In the rows, 128 means zero.
The rows of D fall into several groups, which share some directions, and each row is roughly a mix of its group's hidden directions.
D (97 x 12):
[[179 113 166 157 137  75 142 123 106  78 140 104]
 [158 139 131  73 108 118  84 171 124 104 102 177]
 [153 102 143 138 149  73  98 127 102  87 157  75]
 [153  89 104 122 176 166 141 137  98 147  66 138]
 [100 158 144 124 103 120  64  77  98  99 128 157]
 [ 78 139 153 109 132 128  73  76 110  93 121 161]
 [146 141 120  43 159 123 158 139  86 130 127 144]
 [ 83  87 123 165 175 105 162 113 115 124 179 126]
 [124 135  85  66 147 137 133 184  81 132 128 147]
 [151 132 153 118 167 124 154 210  98 129 153 117]
 [ 98 128 140 104 159 123 189 175 170 150 133  93]
 [131 133 140 142  69 141  92  89 181 111  92 156]
 [137 125  97 150 170 169 107 108  88 136  69 159]
 [138 146  86  78  90 135  84  94 129 139  79 142]
 [144 128 157 189  95 158 115 151 170 154 101  91]
 [143 162 120 138  78 116  68  90  81 120 120 145]
 [160 143 120  79 109 135  88 193 120 126  95 156]
 [111 101 155 129 133  62 121 105 117  89 140  69]
 [120 118 127 112 139 110 189 177 171 161 147  88]
 [155 166 126 147 145 151 117  97  80  86 174  92]
 [102 109 142 138 103 140 161 139 192 160  76 156]
 [141 134 135 157 141 149 138 220 113 146 136  95]
 [162 144 139  82 130 119 106 204 110 107 124 161]
 [150 173 137 111  61 112  86 112  82 117 116 123]
 [ 94 112 184 157 115  89 114  91 113  87 147  96]
 [ 98 125 179  76 117 109 158 155 163 104 157  98]
 [119 134 129 129 181 127 191 136  89 140 169  89]
 [109 203  94 163 149 144 125 130 114 160  89 132]
 [163 170 140 137  73 146  92  97 161 130  87 109]
 [ 95  99 109  92 115 123 130  61 145 116 115 182]
 [122 148 132  67 134 134 171 106 114  82 146 180]
 [ 96 175 149 123  89 109  72  88 112 100 144 144]
 [101  98  54 105 138 110  88 117  98 160 114 131]
 [170 145 155 130 140 134 126 218 114 139 127 106]
 [ 41 133 104  85 101 140 127 110 121 150 115 135]
 [101 167  90  80 123 164 163 120 127 165 110 169]
 [161 177 132 118 147 158 138 121  98 152 152 198]
 [194  63 106 141  98 111 139 139 130 145 157 118]
 [102  97 130  89 135  89 169 159 162 170 149  92]
 [160  40 135 125 136 125 155 139 157 119 164 125]
 [154 149 157 136 134 149 141 223 119 119 137 124]
 [154 112 158 134 149  61 129 112 110  85 149  81]
 [103  89 136 136 177 134 173 145 189 124 163 126]
 [174 158 167 120  79 144  97 141 166 114  87 141]
 [121 120 123 183 120 168 133 198 135 157 120  93]
 [103 115 155 152 148 109 170  56 143 107 165 131]
 [135 113 153 128 155  72 101 110 107  93 165  73]
 [108 101 111 154 198 150 172 146 172 146 130 133]
 [152 135 152  94 143 139 145 216 109 117 132 152]
 [161 144  81 103 144 167 133 167 143 174 114 172]
 [212 141 104 142 155 157 142 165 147 140 123 145]
 [136 108 105 161 104  86 140 130 171 157 196 120]
 [116 156  65  67 145 154 153 131 141 165 114 125]
 [139 132 134 121  57  74 105 118 131 134 182 114]
 [148 137 121 124 117 163 118 221 120 152 103 117]
 [114  81 149 101 175 142 182 163 168 126 130 111]
 [131 128  80  85 157 139  74 161 112 168 152 146]
 [ 80  83 116 121 159 112  84  75 121 137 130 164]
 [104 117 129 212 100 142 115 100 166 135 129 102]
 [127 146 180 169 138 128 179  92 145  94 168 117]
 [105 110 142 157 131 125 124 108 174 105 125  45]
 [188 122 137 130 136 111 125 167 102 142 130 202]
 [191 142 157 147 145 123 123 143  96 133 151 195]
 [144 141  79 106 143 178 110 165 145 180 123 163]
 [ 92 132 149 140 142 123  85  91 114 102 173  67]
 [155 103 142  98  62  89  88 105 100 117 152 125]
 [161 117  95 106 121 124 180 165 159 150  75 155]
 [146 119 120 104 109  83  56  84 140 125 102 151]
 [ 83 141  86  94 128 147 154 106 157 129 109  63]
 [158 150  83 157  93  93 143 149 132 188 147 103]
 [147 130  83 177 115 100 150 143 162 176 171 115]
 [ 98 136 126 160 164 137 189 139 102 109 186 110]
 [137 149 153 203 108 157 134 152 152 137 131  77]
 [ 91 136 158 149 140 133  82  89 118 107 175  77]
 [129 102 104 124 148 108  75 136 116 105 159  54]
 [173 179  83 180 101 133 133 144 111 160 117 120]
 [ 89 123 129 216 111 141 129 125 153 100 157 125]
 [186 136 179 176 143 106 147 109 119  88 147 119]
 [135 108 169  80  85  97 151 153 150 110 167  94]
 [138 135 150  91  54  78 110 125 118 126 161 104]
 [159 146  89  99 170 149  79 151 105 157 168 142]
 [170 184 121 146 112 168 125 143  86 115  77 128]
 [124 170 166 168 123 165 123  83  92 100 167 133]
 [ 99 139 132 126 134 112 128  83 110  86 151  51]
 [133 108  61  86 131 135 107 182 137 163 108 137]
 [185 133 160 153 135  90 139 120  78  81 150 136]
 [122 182 125 139  66  95  80 101 106 129 148 131]
 [ 73 138  86  55 129 114 123 119 103 153 129 134]
 [151 118 104 109 117 129 173 165 159 159  76 175]
 [130 123 119 184 133 147 122 177 124 174 124  67]
 [120 149 131  69 141 143 186 110 109  90 147 169]
 [114 106  82 116 117 148 146 156 189 150  80  97]
 [155 173 133 108  76 128  94 122  70 123  90 123]
 [109 117 119 214 117 132 106 125 147 151 133  79]
 [158 133 112 128 116 120  65 198 116 152 101 112]
 [118 128  85 126  89 138  88  67 147 154  84 119]
 [131 140  83 114 120 182 143 158 159 172  98 168]]
One row of each group comes first, with its name. Which group is each row after those in?
[153 132 133  82 128 124 104 207 112 111 117 168]  U
[ 87  78 151  90 177 126 165 144 168 128 137 120]  K
[120 164 156 151 114 177 171 105 153 151 111 181]  J

[130 149 124 121 101 157 178 135 134 154  93 202]  J
[110  98  71 126 108 140  84 122 130 181  84 113]  U
[158 146 170 168 124 130 112 110  71  91 167 152]  J
[184  74 115 140  83  97 128 129 136 136 177 120]  K
[140 153 159  72  88 129 105 131  76 107  88 114]  K
[101 128 178  78 118 112 162 159 165 106 156  96]  K
[100 129 126 133 167 151 207 133 100 124 170 113]  U
[161  61  80 137 144 116 143 136 122 185 120 125]  K
[120 127 121 198 130 150 129 173 129 159 136  71]  U
